128 stands for zero in the data rows.
Here are some numbered points:
[110 128 143 214 178 164 163 159 123 125 120 105 105 106 111  95 116 110
 110 121 113 117 118 110 102 110 111 101 104  94 100 108 106 117 111 110
 133 130 142 191 156 146 196 168 153] 0
[245 154 174 152 129 139 127 115 110 128 113  94 106 110 114  92 118 124
 113 127 116 122 122 160 192 172 171 148 131 106  99 114 111 121 120 112
 120 126 120  92 124 127 110 118 125] 1
[107 118 120  94 118 131 130 135 183 138 177 175 123 119 104  86 128 121
 107 113 105 122 114 123 103 108 113 106 100 105 104 108  91 120 110 117
 147 134 153 227 160 149 166 151 150] 2
[ 98 116 115  94 113 117 114 105 134 129 136 162 177 147 145 129 127 122
 114 123 113 118 118 108 100 109 109  99 101  97  98 110 106 119 111 107
 133 129 143 190 159 150 219 183 166] 3
[ 92 130 116  91 109 125 121 123 112 114 126  96 109 102 124 168 148 194
 161 155 171 145 131 112 116 103 112  77  84  81 100 144 128 145 158 204
 167 125 151 127 129 128 121 120 132] 4
[ 95 119 114  82 108 136 119 102 103 127 107  79 104 119 123 169 145 215
 172 151 160 134 128 115 159 168 169 198 187 156 124 117 112 120 117 103
 118 126 119  87 121 127 100 114 125] 5
[249 149 170 151 130 130 123 116 114 125 116 105 111 112 114 102 120 119
 116 125 117 121 123 118 109 116 115 108 110 104 105 116 111 122 118 115
 120 125 123 117 131 136 198 186 167] 6
[186 159 188 213 152 150 139 119 107 126 110  91 104 106 109  90 116 119
 109 126 114 120 123 123 168 164 169 172 155 115 103 113 108 120 116 109
 119 128 119  93 125 126 108 116 124] 7
[104 119 115  96 114 120 115 107 111 123 112 100 109 116 119 146 132 173
 153 147 167 141 127 112 106 111 112 100 105  98  99 109 110 120 112 110
 127 128 135 160 149 148 224 191 170] 8
[ 94 118 114  85 109 121 114 105 131 132 130 161 192 161 158 143 132 128
 117 125 112 118 120 124 188 179 187 194 177 131 106 107 103 117 110 104
 115 124 115  88 119 123 101 111 121] 9
[103 116 116 105 120 127 123 130 197 146 188 197 128 110 112  95 117 109
 111 122 114 118 119 111 112 119 124 137 153 203 195 140 133 128 123 120
 114 122 112  99 120 121 106 112 122] 10
[103 117 116  97 114 124 118 119 195 149 188 214 144 114 117  98 117 111
 110 124 112 118 121 114 142 145 154 174 171 156 132 118 116 121 115 111
 116 123 117  96 120 121 101 112 122] 11
[115 138 157 251 190 173 167 160 115 125 116  99 104 106 109  90 115 109
 110 122 115 119 119 110 122 130 137 157 167 179 160 123 122 123 115 110
 116 123 116  93 121 123 103 112 121] 12
[106 123 116 102 114 133 122 114 111 128 115  95 106 111 114 102 120 124
 115 140 172 156 172 116 103 115 109 104 107  98  97 116 113 123 118 113
 164 143 188 235 168 145 147 134 136] 13
[101 126 124 167 163 183 172 183 154 141 151 115 103 102 105  86 115 117
 105 126 110 120 122 114  95 105 102  97  95 100 125 151 147 154 166 209
 133 132 143 106 125 127  99 112 124] 14
[248 152 177 160 131 127 123 112 111 123 113 101 107 109 111  96 117 110
 114 124 114 120 121 118 161 161 168 185 177 146 125 115 113 120 115 111
 117 123 116 100 121 124 108 115 123] 15
[105 126 132 194 176 174 169 174 135 131 132 106 105 103 108  88 116 111
 108 122 111 117 121 109 102 112 115 119 131 207 220 157 152 138 129 129
 114 123 116  92 120 122 104 113 120] 16
[ 97 116 112  93 110 121 111 102 125 128 128 150 182 160 157 147 136 132
 118 122 110 116 118 109 105 119 118 131 155 236 232 154 147 136 125 123
 113 122 113  92 120 123 101 110 121] 17
[102 126 115  92 112 145 129 117 112 137 114 103 156 174 168 203 160 191
 144 136 117 126 130 255 127 126 116 102  96  96  91 115 114 123 125 105
 124 128 128  91 126 131 113 121 129] 18
[ 91 116 109  99 118 112 123 116 104 121 114 112 130 154 159 175 143 148
 143 120 119 122 112 110  92 126 110 115  97  90 110 123 101 119 112 112
 128 132 135 196 161 152 226 169 167] 19
[236 138 142 115 118 136 123 117 110 130 114  95 107 111 112  99 119 123
 112 130 115 123 126 118 108 114 110 103 104 100 100 118 118 129 128 142
 189 151 213 220 155 134 118 121 127] 20
[126 126 114  73 109 122 116 123 130 130 126 101 114 114 123  90 128 151
 138 146 191 148 142 123 102 118 108 106 103  88 102 110 111 121 118 103
 135 116 143 133 151 145 196 180 174] 21
[ 97 119 112  84 108 122 114 104 114 128 118 119 170 169 166 175 147 157
 130 126 110 118 120 124 188 182 188 193 177 120 102 110 105 118 117 104
 115 125 116  89 122 124 102 112 124] 22
[103 119 116 106 120 130 124 129 203 147 194 205 133 112 114  98 117 113
 110 122 113 119 120 113 103 111 112 101 107 103 113 129 127 137 141 177
 145 133 154 141 129 123 110 114 122] 23
[ 88 124 123 181 171 195 185 193 157 142 149 108  96  98 103  77 114 116
 104 127 108 118 119 106 125 137 140 170 180 193 162 124 119 122 113 106
 111 126 115  80 122 126  99 111 123] 24
[103 131 137 211 187 189 184 182 132 133 130  96 103 102 105  84 113 112
 106 124 109 117 122 111 142 150 155 182 179 162 128 118 109 119 116 106
 116 124 116  85 119 126 104 111 123] 25
[ 98 117 115  95 111 126 116 107 108 125 111  92 114 128 131 176 145 190
 159 136 136 125 122 110  98 108 109 100 107 161 208 181 178 161 162 180
 115 124 116  93 121 125 105 114 122] 26
[255 143 162 134 122 126 117 109 111 124 112  98 106 108 114  99 117 116
 112 123 116 119 122 114 141 149 154 187 188 183 155 125 122 123 119 113
 118 124 116  98 122 124 109 117 123] 27
[ 97 117 113  91 111 120 115 105 149 135 149 188 191 149 146 124 127 124
 112 123 112 117 121 110  99 107 107  92  98 102 129 147 149 154 164 217
 135 130 140 117 125 124 104 113 121] 28
[ 94 121 110  81 106 135 116 100 103 126 107  88 137 160 159 205 161 202
 149 133 116 119 121 109 116 131 134 166 178 221 188 138 125 129 122 109
 118 125 117  82 120 124 101 109 123] 29
[ 99 127 132 205 182 184 177 182 142 133 139 106 100  99 106  88 111 107
 107 122 109 116 120 111 116 127 132 156 171 206 184 131 128 127 116 112
 112 122 112  86 119 123 101 110 121] 30
[124 115 120 111 102 141 106 114 136 143 149 164 210 145 161 147 142 136
 133 122 122 149 120 244 127 139 134 118 105 104  88  89  96 116 109 117
 103 126 139  87 127 125  82 124 128] 31
[160 152 181 222 157 150 139 123 110 124 110  95 105 106 109  91 116 114
 109 126 114 120 120 113 101 111 110  99 104 127 161 161 164 155 157 184
 120 125 122  96 121 124 107 114 123] 32
[103 117 117 109 125 136 133 144 205 148 195 190 122 108 113  95 116 110
 110 122 112 118 119 112 103 111 110 100 105  97 109 122 123 134 137 172
 156 137 169 155 132 125 108 113 121] 33
[104 118 117  98 115 120 115 109 112 123 113  99 109 112 116 124 127 155
 145 150 181 147 133 112 105 112 112 102 105 101 104 111 111 122 116 119
 176 147 203 251 162 136 129 124 127] 34
[141 150 178 255 182 163 154 141 116 123 117 104 110 112 115 100 119 114
 114 124 116 120 121 207 146 135 134 113 112 105 105 113 111 121 116 113
 119 124 118 103 122 124 110 117 123] 35
[212 165 191 207 149 150 139 124 114 129 114  96 108 111 114  97 120 120
 115 128 120 121 125 223 129 128 122 110 110 104 100 116 113 124 120 111
 122 127 126 102 124 128 111 118 126] 36
[106 123 119 100 116 124 120 116 112 127 117 100 110 113 116 118 126 149
 140 157 205 162 146 116 106 114 113 109 108 102 102 114 112 122 117 113
 122 126 123 118 130 136 193 185 167] 37
[103 115 111 107 111 115 109 107 113 118 103 112 145 162 163 173 132 143
 123 126 116 123 128 103  96 114 114 132 126 214 233 176 183 142 129 138
 126 121 127  80 116 130 110 116 125] 38
New points follow, each followed by the numbers of its two nearest points above, nearest first.
[174 149 182 211 154 135 129 120 111 121 112 101 107 109 112  98 116 109
 111 122 114 118 118 109 103 111 112 102 111 149 192 165 166 154 152 170
 114 122 114  98 119 121 108 113 120] 32 16
[255 135 145 110 119 128 117 109 112 124 112  99 107 108 113  97 118 114
 113 124 117 122 121 114 132 142 147 182 191 214 182 133 130 125 120 116
 119 125 119  98 123 124 108 116 122] 27 15
[102 117 115  97 114 121 113 105 111 124 112 100 121 138 141 188 149 183
 157 131 127 124 120 111 102 110 111 102 104  98 100 111 109 121 116 124
 182 147 210 254 163 137 125 121 125] 34 13
[ 97 118 114  89 111 130 117 110 107 127 111  95 132 156 155 200 156 192
 154 132 120 121 123 143 199 182 187 174 151 103  94 107 106 119 115 107
 121 125 117  88 122 125 104 114 123] 22 5
[101 118 116 103 117 126 121 120 182 143 176 187 130 111 114  98 118 110
 111 123 114 118 121 112 105 111 110 100 105  99 101 110 111 119 114 113
 159 139 177 234 164 141 147 135 134] 2 33
[ 97 118 113  88 110 129 116 110 163 141 166 202 183 135 135 109 122 121
 110 125 111 119 123 109  99 107 102  95  97 101 116 138 146 149 162 202
 146 133 151 121 126 126 108 114 122] 28 23
[200 151 172 168 136 138 124 114 109 125 113  96 105 109 110  96 119 117
 111 124 115 120 121 113 104 111 109  98 105  99  99 110 109 120 114 112
 156 139 177 230 167 145 159 141 139] 20 0
[117 103 127  72 112 126 123  87  96 129 103  97 106 137 141 174 156 181
 158 135 144 121 120 116 114 119 113 162 156 230 219 144 136 131 141 121
 118 128 108  73 126 128 109 109 127] 29 38
[101 117 115  94 113 121 112 110 110 125 110 100 126 145 149 188 151 183
 152 130 122 122 122 112 103 112 111 101 103  97  97 111 109 122 115 125
 184 149 213 247 160 136 123 121 125] 34 13
[ 98 126 116  89 110 134 120 108 108 128 113  86 103 115 116 139 134 188
 160 157 173 145 130 113 102 112 104 105  97 107 128 151 151 158 168 211
 137 133 145 109 126 128 107 115 124] 4 26
[106 119 117 100 116 124 117 111 111 124 114 101 108 110 113 105 120 128
 125 151 206 167 160 127 179 170 176 174 159 123 112 114 113 121 115 111
 118 124 117 102 121 124 109 116 123] 5 22
[124 143 161 252 191 174 169 162 120 127 121 107 110 112 115 101 118 119
 115 124 117 121 122 216 128 123 122 108 111 105 106 116 112 121 117 114
 118 125 119 104 122 125 110 118 123] 35 36
[103 117 116  98 114 119 117 111 179 143 176 213 160 123 122 104 119 114
 111 123 114 118 120 125 177 168 175 173 159 118 111 111 110 118 113 109
 114 121 114  99 122 122 107 113 120] 11 9
[106 122 118 100 113 127 120 113 110 127 112  97 108 111 113 102 119 128
 121 152 203 169 169 115 103 114 111 107 105 108 125 143 147 150 157 194
 139 133 142 121 126 125 112 116 124] 4 37
[255 146 156 122 121 138 130 114 111 132 115  95 105 108 115  93 120 126
 113 129 116 123 127 180 197 171 171 141 125 104  97 119 112 122 123 111
 120 128 123  97 124 129 110 119 128] 1 15
[102 118 115  98 114 131 117 111 109 125 113  97 106 112 116 120 125 158
 144 157 199 158 140 137 191 177 181 167 149 110 101 113 110 121 115 109
 117 125 120  96 123 125 106 114 123] 5 22
[104 120 117  97 114 123 116 110 110 123 112  98 108 112 114 122 127 155
 144 159 209 162 142 111 103 109 110  98 105 104 117 135 137 144 152 196
 146 135 159 137 127 125 108 114 122] 4 37
[100 119 114  90 112 122 113 111 108 124 111  95 114 133 135 184 149 192
 162 137 133 125 121 109 102 109 108 102 103 131 171 173 173 163 171 209
 120 124 119  96 120 123 104 112 122] 26 4
[105 118 117  99 115 124 116 109 111 124 112 100 109 112 116 120 125 151
 141 156 202 159 141 138 193 175 182 166 148 111 107 113 108 120 114 111
 118 123 114 101 121 123 108 115 123] 5 22
[100 115 115  96 114 125 115 107 110 124 112 102 130 152 152 190 150 180
 151 130 121 121 121 112  97 110 109  99 101  98  99 113 110 123 117 128
 184 148 215 245 158 134 117 119 124] 34 13
[ 99 134 109  89 113 131 100 118 110 139  98 113 115 113 129 169 137 194
 159 154 171 144 119 105  86 112 111 120  98  96 107 136 120 117 134 136
 194 152 186 218 139 122 104 105 119] 34 4
[ 95 115 112  87 110 118 112 102 109 123 109 106 146 165 165 209 154 181
 149 125 113 117 119 110 119 130 135 171 183 227 197 134 127 126 117 111
 112 122 112  89 120 123 100 110 120] 29 17
[139 151 178 255 180 163 151 138 111 123 111  94 104 107 109  92 116 113
 110 123 111 119 120 111 131 137 142 165 167 166 144 117 117 122 114 110
 115 124 117  95 120 122 105 115 122] 12 25
[102 126 116  95 114 128 121 109 149 137 153 190 200 158 153 129 133 135
 118 127 115 120 125 255 141 131 128 107 100  95  95 111 111 119 118 110
 122 128 122  97 123 127 107 115 125] 31 18
[189 155 180 198 147 142 130 116 110 124 110  93 106 106 110  93 117 117
 112 125 114 119 123 114 100 110 107 100 106 132 171 166 165 156 159 184
 121 124 118  98 121 125 107 114 122] 32 14
[ 97 115 114  89 109 124 114 104 103 122 109  89 107 123 126 179 145 210
 172 148 161 136 125 111 147 157 164 195 199 182 147 120 113 120 113 106
 112 123 112  85 119 122 100 112 120] 5 29
[218 146 167 151 128 133 123 110 112 125 114  95 107 109 111  95 119 119
 111 124 115 120 122 113 105 110 110  99 106  99  97 109 111 120 119 111
 142 134 153 198 162 150 193 166 153] 6 20
[102 117 116  97 113 125 116 110 110 125 111  96 109 123 127 174 144 204
 175 154 172 144 128 239 180 153 152 124 113 101  99 110 109 120 115 110
 117 124 117  97 121 124 108 115 124] 18 5
[130 140 165 234 175 151 148 136 115 121 114 103 107 109 112  96 115 109
 110 120 114 118 118 109 104 110 112 100 106  98 104 109 106 118 110 110
 134 128 144 189 155 144 188 162 150] 0 35
[244 135 149 124 121 126 119 111 114 125 112 103 110 110 114 100 118 116
 113 124 115 122 122 116 107 114 113 104 109 123 155 163 165 161 168 213
 130 128 130 111 124 124 113 115 122] 32 6
[105 122 118 101 116 132 125 114 112 130 115  93 109 113 116 111 123 150
 136 157 196 161 147 118 104 115 112 107 104 105  97 116 115 123 123 111
 122 128 127 115 134 139 197 186 169] 37 21
[102 116 116  97 114 120 114 106 112 121 111 100 114 127 131 172 143 182
 157 135 136 125 119 110 103 111 110  98 106  97  99 110 108 119 112 112
 165 142 190 255 173 145 152 138 136] 34 13
[105 124 118  97 115 133 127 115 111 129 115  96 110 111 114 114 127 147
 137 160 199 162 149 121 105 115 111 107 106 105  96 113 115 122 118 113
 124 130 127 114 133 138 196 181 165] 37 21
[101 117 116 118 134 145 140 153 191 144 179 161 111 105 108  92 115 108
 109 122 110 117 118 109 105 116 118 127 142 214 216 155 143 134 127 122
 114 123 114  95 119 123 103 113 121] 10 16
